rotation steps, each row followed by its count of steps:
The counts run from 0 to 188.
109; 115; 163; 129; 142; 136; 144; 100; 172; 120; 111; 126; 153; 142; 101; 113; 142; 111; 96; 114; 119; 116; 108; 134; 154; 181; 88; 152; 116; 149; 145; 158; 101; 142; 127; 114; 107; 125; 139; 116; 98; 137; 111; 151; 170; 92; 144; 174; 136; 143; 157; 80; 136; 115
155
146; 112; 144; 119; 200; 127; 141; 160; 118; 147; 141; 86; 138; 129; 142; 116; 157; 86; 94; 113; 139; 110; 109; 154; 127; 131; 114; 134; 112; 173; 121; 127; 109; 159; 166; 126; 126; 92; 135; 169; 83; 132; 98; 154; 148; 116; 120; 131; 167; 128; 128; 95; 93; 126
142
149; 105; 143; 131; 172; 123; 136; 108; 155; 124; 133; 91; 110; 148; 146; 115; 152; 104; 95; 98; 127; 96; 139; 143; 132; 165; 91; 137; 104; 155; 134; 134; 115; 143; 166; 136; 122; 114; 137; 116; 72; 96; 110; 156; 137; 107; 134; 160; 143; 121; 111; 73; 132; 120
148
117; 135; 152; 144; 151; 81; 100; 120; 164; 109; 160; 129; 134; 130; 105; 125; 176; 117; 108; 117; 132; 112; 122; 122; 97; 109; 135; 141; 147; 135; 122; 109; 138; 140; 140; 123; 138; 93; 112; 129; 157; 106; 68; 115; 116; 111; 146; 167; 133; 140; 101; 91; 109; 52
33
163; 131; 116; 152; 159; 57; 92; 132; 118; 116; 154; 129; 118; 123; 114; 133; 165; 131; 106; 134; 167; 140; 111; 94; 146; 118; 158; 98; 152; 150; 141; 135; 134; 163; 130; 133; 116; 103; 133; 160; 136; 131; 89; 148; 133; 132; 165; 149; 140; 112; 139; 98; 93; 107
105
145; 126; 135; 141; 131; 115; 139; 104; 147; 120; 152; 77; 118; 144; 169; 132; 166; 126; 113; 111; 140; 142; 93; 154; 189; 144; 108; 112; 152; 166; 125; 140; 128; 161; 130; 109; 98; 116; 106; 91; 103; 138; 131; 175; 182; 95; 146; 143; 117; 108; 124; 93; 111; 138
14
150; 144; 111; 148; 134; 97; 120; 88; 140; 113; 169; 115; 119; 159; 139; 129; 173; 114; 97; 119; 158; 108; 137; 142; 181; 129; 134; 118; 148; 179; 128; 147; 126; 133; 154; 131; 108; 85; 126; 137; 135; 152; 113; 155; 164; 115; 121; 141; 127; 148; 130; 119; 77; 61
181
139; 166; 142; 154; 127; 114; 123; 123; 181; 130; 152; 111; 110; 167; 146; 153; 168; 141; 122; 124; 125; 146; 105; 156; 130; 127; 128; 105; 169; 142; 150; 148; 150; 182; 103; 93; 88; 112; 104; 121; 110; 150; 116; 153; 175; 83; 146; 151; 129; 114; 125; 148; 115; 108
19
137; 108; 159; 138; 127; 103; 149; 135; 154; 152; 161; 101; 135; 150; 154; 145; 142; 141; 118; 95; 145; 118; 110; 159; 96; 166; 122; 135; 135; 113; 117; 119; 95; 172; 173; 155; 126; 69; 152; 121; 113; 104; 80; 157; 142; 107; 137; 115; 129; 106; 121; 87; 133; 115
60
157; 143; 148; 141; 161; 84; 100; 152; 90; 117; 128; 116; 117; 123; 104; 127; 160; 94; 103; 141; 159; 154; 90; 93; 161; 109; 165; 109; 151; 138; 147; 140; 125; 178; 134; 115; 107; 114; 132; 151; 125; 127; 88; 152; 145; 122; 159; 156; 152; 107; 137; 97; 80; 123
104
101; 135; 169; 135; 100; 131; 142; 139; 176; 148; 138; 140; 144; 129; 96; 101; 163; 119; 113; 126; 150; 133; 49; 113; 150; 128; 106; 139; 142; 125; 140; 137; 121; 134; 125; 125; 128; 126; 125; 112; 112; 130; 113; 152; 174; 76; 169; 140; 159; 102; 117; 73; 137; 131
162
119; 165; 158; 167; 87; 125; 104; 110; 196; 116; 165; 112; 134; 142; 117; 167; 164; 112; 88; 99; 130; 126; 122; 143; 140; 108; 133; 136; 135; 111; 134; 147; 112; 157; 143; 120; 99; 78; 127; 158; 167; 166; 93; 126; 143; 108; 144; 128; 136; 138; 142; 129; 116; 103
92
136; 100; 113; 156; 160; 103; 141; 124; 140; 131; 134; 148; 129; 144; 80; 124; 186; 118; 64; 119; 150; 115; 145; 101; 113; 153; 129; 158; 127; 152; 164; 138; 167; 128; 137; 111; 120; 107; 108; 156; 131; 128; 90; 126; 134; 99; 148; 164; 164; 83; 144; 100; 120; 127
71
148; 145; 177; 154; 92; 120; 144; 101; 167; 147; 165; 86; 132; 130; 151; 127; 131; 95; 93; 103; 144; 130; 84; 135; 166; 129; 97; 123; 107; 126; 140; 146; 116; 121; 170; 120; 97; 83; 120; 112; 118; 138; 129; 178; 137; 115; 155; 128; 161; 131; 129; 103; 131; 127
89
115; 129; 134; 140; 104; 103; 106; 153; 185; 146; 167; 117; 126; 124; 112; 125; 185; 152; 117; 131; 128; 129; 76; 144; 126; 111; 118; 119; 144; 108; 107; 130; 124; 120; 123; 120; 130; 95; 127; 146; 153; 155; 87; 153; 148; 115; 177; 109; 168; 82; 114; 99; 121; 141
166
103; 155; 162; 170; 123; 149; 122; 130; 211; 103; 159; 88; 136; 161; 118; 137; 154; 123; 95; 102; 138; 111; 81; 162; 157; 127; 105; 132; 118; 142; 151; 156; 125; 136; 112; 140; 120; 118; 123; 105; 115; 152; 121; 134; 158; 81; 121; 141; 130; 129; 128; 115; 146; 107
87
158; 149; 162; 118; 124; 108; 106; 94; 177; 114; 164; 89; 121; 149; 165; 113; 118; 95; 155; 101; 100; 136; 134; 142; 114; 131; 90; 132; 150; 136; 134; 144; 138; 131; 126; 136; 115; 98; 145; 117; 120; 119; 94; 190; 92; 98; 176; 148; 135; 140; 138; 78; 129; 105
119
120; 131; 143; 150; 90; 116; 122; 112; 207; 129; 138; 149; 151; 126; 104; 115; 181; 145; 102; 121; 142; 113; 126; 143; 104; 145; 96; 147; 138; 127; 126; 156; 128; 135; 118; 97; 129; 87; 132; 127; 127; 137; 112; 124; 171; 100; 171; 171; 147; 109; 128; 108; 127; 112
160
169; 119; 111; 123; 132; 138; 137; 121; 151; 148; 146; 119; 113; 138; 114; 90; 188; 120; 92; 124; 150; 116; 124; 141; 121; 128; 109; 132; 133; 176; 142; 127; 167; 95; 130; 120; 104; 115; 114; 159; 119; 149; 93; 163; 136; 106; 170; 118; 186; 96; 128; 109; 132; 135
77
157; 147; 129; 141; 136; 129; 127; 117; 124; 103; 120; 103; 114; 168; 127; 124; 166; 78; 101; 121; 127; 144; 130; 137; 175; 122; 128; 144; 154; 149; 164; 143; 128; 160; 138; 96; 58; 121; 118; 115; 119; 146; 109; 163; 145; 65; 124; 184; 133; 147; 143; 118; 107; 116
184
161; 153; 162; 133; 159; 125; 127; 110; 160; 111; 164; 124; 117; 134; 107; 111; 107; 83; 120; 107; 127; 120; 118; 142; 124; 132; 128; 126; 121; 153; 195; 145; 160; 137; 109; 114; 106; 109; 121; 92; 99; 151; 96; 157; 96; 70; 129; 160; 141; 153; 142; 100; 121; 94
117
144; 115; 132; 110; 174; 152; 138; 105; 155; 125; 100; 100; 142; 154; 118; 125; 150; 95; 101; 101; 117; 134; 132; 157; 148; 161; 112; 146; 117; 156; 145; 120; 121; 138; 160; 117; 77; 115; 141; 166; 111; 148; 74; 172; 138; 96; 158; 111; 152; 138; 158; 98; 141; 103
150
152; 133; 138; 163; 103; 127; 117; 133; 154; 117; 158; 112; 110; 128; 102; 122; 205; 77; 72; 115; 131; 110; 133; 113; 141; 86; 115; 153; 113; 137; 129; 123; 146; 101; 154; 110; 123; 102; 99; 146; 154; 142; 95; 123; 118; 100; 152; 161; 152; 113; 118; 97; 135; 142
4
161; 148; 138; 148; 109; 117; 134; 110; 184; 135; 150; 124; 90; 156; 145; 152; 160; 150; 113; 125; 140; 124; 119; 148; 160; 127; 155; 106; 171; 149; 155; 122; 151; 167; 121; 109; 83; 120; 103; 123; 125; 154; 85; 164; 167; 99; 161; 129; 149; 98; 136; 125; 133; 114
18
164; 133; 154; 129; 142; 135; 122; 113; 145; 133; 148; 82; 129; 119; 143; 143; 145; 102; 108; 124; 141; 134; 104; 162; 190; 124; 124; 114; 146; 168; 111; 149; 105; 167; 111; 95; 88; 111; 117; 132; 98; 166; 132; 163; 182; 110; 149; 135; 132; 119; 149; 105; 110; 130
15
143; 118; 149; 134; 135; 95; 139; 171; 129; 188; 184; 141; 131; 102; 139; 110; 141; 115; 107; 107; 159; 114; 110; 123; 128; 123; 147; 141; 130; 152; 110; 144; 107; 162; 160; 135; 159; 82; 145; 164; 109; 123; 105; 149; 152; 132; 155; 128; 141; 98; 127; 78; 83; 120
135
131; 146; 162; 144; 153; 104; 130; 192; 142; 151; 162; 122; 158; 107; 139; 131; 144; 115; 101; 103; 171; 126; 95; 137; 126; 117; 129; 131; 148; 153; 122; 164; 99; 174; 140; 137; 155; 98; 161; 162; 116; 106; 109; 142; 151; 114; 147; 130; 130; 94; 138; 86; 91; 123
134
153; 157; 151; 155; 119; 78; 110; 103; 192; 140; 181; 138; 101; 142; 129; 135; 138; 149; 125; 128; 137; 125; 108; 129; 107; 133; 143; 113; 140; 113; 145; 112; 136; 174; 133; 120; 88; 71; 126; 136; 127; 138; 79; 130; 144; 128; 157; 157; 155; 138; 122; 135; 124; 69
25
143; 148; 147; 122; 126; 134; 143; 152; 194; 167; 194; 126; 129; 129; 153; 126; 132; 127; 126; 96; 136; 103; 143; 188; 111; 136; 121; 127; 143; 152; 133; 162; 116; 164; 152; 135; 137; 65; 168; 153; 98; 140; 116; 145; 146; 99; 138; 126; 135; 136; 144; 122; 103; 105
54
104; 148; 140; 137; 110; 140; 115; 124; 215; 110; 168; 107; 114; 169; 137; 135; 174; 130; 107; 113; 100; 114; 85; 167; 147; 116; 101; 144; 135; 139; 142; 132; 141; 124; 123; 145; 109; 115; 111; 112; 133; 166; 106; 152; 137; 75; 145; 126; 141; 130; 115; 110; 145; 125
86
161; 128; 114; 128; 177; 141; 123; 151; 161; 127; 135; 106; 90; 175; 127; 138; 181; 100; 90; 97; 131; 111; 150; 162; 105; 133; 137; 139; 142; 163; 154; 106; 153; 141; 154; 153; 109; 133; 116; 151; 105; 123; 61; 137; 126; 81; 121; 117; 159; 109; 115; 118; 131; 128
145
128; 138; 139; 126; 155; 108; 118; 133; 138; 119; 157; 142; 148; 117; 120; 121; 172; 98; 100; 112; 159; 114; 142; 157; 144; 113; 135; 148; 164; 203; 138; 158; 152; 128; 97; 120; 154; 122; 118; 116; 135; 135; 92; 128; 136; 92; 135; 156; 112; 113; 119; 87; 82; 76
41
151; 127; 120; 161; 117; 115; 136; 103; 170; 136; 159; 90; 93; 160; 170; 140; 181; 117; 118; 94; 132; 122; 116; 115; 182; 144; 119; 115; 161; 158; 143; 159; 146; 149; 133; 128; 127; 128; 100; 112; 117; 144; 131; 165; 151; 99; 159; 153; 115; 107; 122; 103; 130; 139
13
132; 120; 120; 153; 182; 107; 112; 180; 158; 151; 167; 122; 88; 144; 130; 130; 171; 120; 88; 104; 133; 106; 124; 103; 114; 124; 150; 143; 132; 141; 157; 157; 131; 164; 155; 154; 170; 123; 124; 157; 96; 117; 95; 117; 125; 92; 139; 171; 152; 102; 108; 97; 107; 138
139
152; 92; 145; 114; 143; 94; 144; 177; 132; 188; 167; 141; 121; 104; 149; 110; 149; 132; 103; 123; 154; 115; 112; 147; 125; 104; 147; 143; 143; 156; 125; 106; 124; 156; 156; 119; 125; 94; 116; 133; 110; 130; 84; 145; 145; 138; 148; 116; 159; 74; 124; 76; 103; 122
136
174; 137; 177; 116; 117; 114; 122; 111; 167; 131; 137; 116; 105; 139; 142; 116; 120; 131; 124; 134; 149; 130; 69; 131; 148; 122; 134; 116; 138; 128; 125; 118; 88; 177; 140; 127; 76; 117; 134; 97; 81; 122; 112; 170; 175; 97; 159; 144; 143; 114; 118; 96; 136; 98
22
155; 156; 126; 166; 117; 129; 111; 108; 167; 117; 157; 111; 100; 148; 145; 147; 189; 101; 86; 110; 135; 128; 139; 118; 176; 121; 138; 113; 149; 164; 155; 174; 152; 148; 115; 106; 130; 137; 94; 143; 125; 149; 109; 138; 144; 97; 147; 153; 113; 119; 129; 119; 114; 135
12
131; 136; 129; 164; 127; 85; 122; 117; 133; 151; 170; 132; 116; 130; 117; 126; 184; 117; 100; 133; 147; 103; 108; 102; 150; 127; 148; 119; 169; 142; 120; 132; 127; 158; 146; 108; 130; 88; 94; 112; 133; 115; 106; 115; 183; 120; 136; 181; 143; 118; 101; 112; 81; 91
101
147; 125; 169; 139; 168; 69; 117; 125; 112; 116; 147; 112; 154; 103; 110; 122; 135; 67; 110; 127; 158; 138; 113; 121; 126; 113; 128; 124; 121; 157; 158; 129; 152; 128; 136; 98; 124; 96; 131; 115; 140; 111; 87; 144; 86; 114; 159; 158; 143; 128; 148; 61; 105; 106
37
140; 166; 139; 149; 134; 107; 125; 108; 186; 130; 158; 110; 108; 153; 149; 141; 149; 128; 118; 124; 123; 123; 94; 126; 141; 129; 118; 108; 153; 135; 142; 170; 125; 186; 120; 102; 107; 98; 123; 126; 98; 130; 138; 150; 177; 96; 147; 193; 131; 134; 126; 133; 107; 103
20
152; 137; 153; 130; 142; 119; 122; 174; 176; 141; 158; 104; 108; 151; 161; 127; 120; 131; 137; 95; 130; 142; 111; 175; 135; 134; 133; 125; 145; 140; 160; 151; 111; 154; 132; 161; 124; 130; 169; 129; 102; 144; 107; 172; 115; 73; 153; 117; 131; 108; 138; 73; 146; 142
52
140; 124; 145; 172; 153; 112; 118; 126; 140; 100; 157; 60; 158; 131; 131; 146; 180; 95; 76; 96; 164; 128; 109; 141; 174; 128; 98; 110; 115; 184; 120; 161; 137; 130; 118; 130; 143; 106; 114; 131; 131; 133; 109; 140; 153; 117; 148; 135; 105; 108; 141; 92; 117; 138
7
139; 168; 176; 170; 109; 143; 135; 111; 190; 130; 167; 88; 138; 139; 137; 136; 140; 101; 91; 96; 148; 117; 89; 138; 157; 134; 90; 123; 86; 145; 143; 163; 111; 130; 141; 128; 127; 99; 131; 116; 101; 138; 147; 148; 153; 105; 138; 145; 137; 143; 128; 114; 119; 116
88
151; 99; 126; 130; 171; 124; 120; 124; 149; 107; 127; 122; 138; 118; 100; 102; 160; 125; 75; 132; 161; 118; 106; 121; 148; 134; 95; 138; 108; 181; 124; 148; 117; 126; 117; 133; 131; 121; 135; 157; 94; 157; 109; 153; 160; 114; 172; 143; 152; 103; 162; 70; 112; 110
75
112; 131; 185; 168; 109; 113; 147; 116; 142; 138; 144; 108; 152; 144; 119; 154; 150; 98; 106; 110; 149; 129; 67; 149; 151; 126; 121; 134; 135; 125; 128; 131; 113; 168; 141; 92; 93; 89; 105; 77; 137; 124; 115; 148; 179; 100; 129; 149; 126; 107; 113; 103; 104; 123
95
149; 161; 160; 136; 137; 97; 112; 120; 173; 144; 160; 139; 110; 133; 121; 143; 117; 126; 118; 129; 142; 134; 82; 126; 126; 126; 158; 113; 127; 124; 159; 129; 120; 172; 129; 117; 78; 81; 143; 159; 121; 158; 86; 154; 146; 115; 160; 131; 161; 149; 153; 140; 112; 84
24
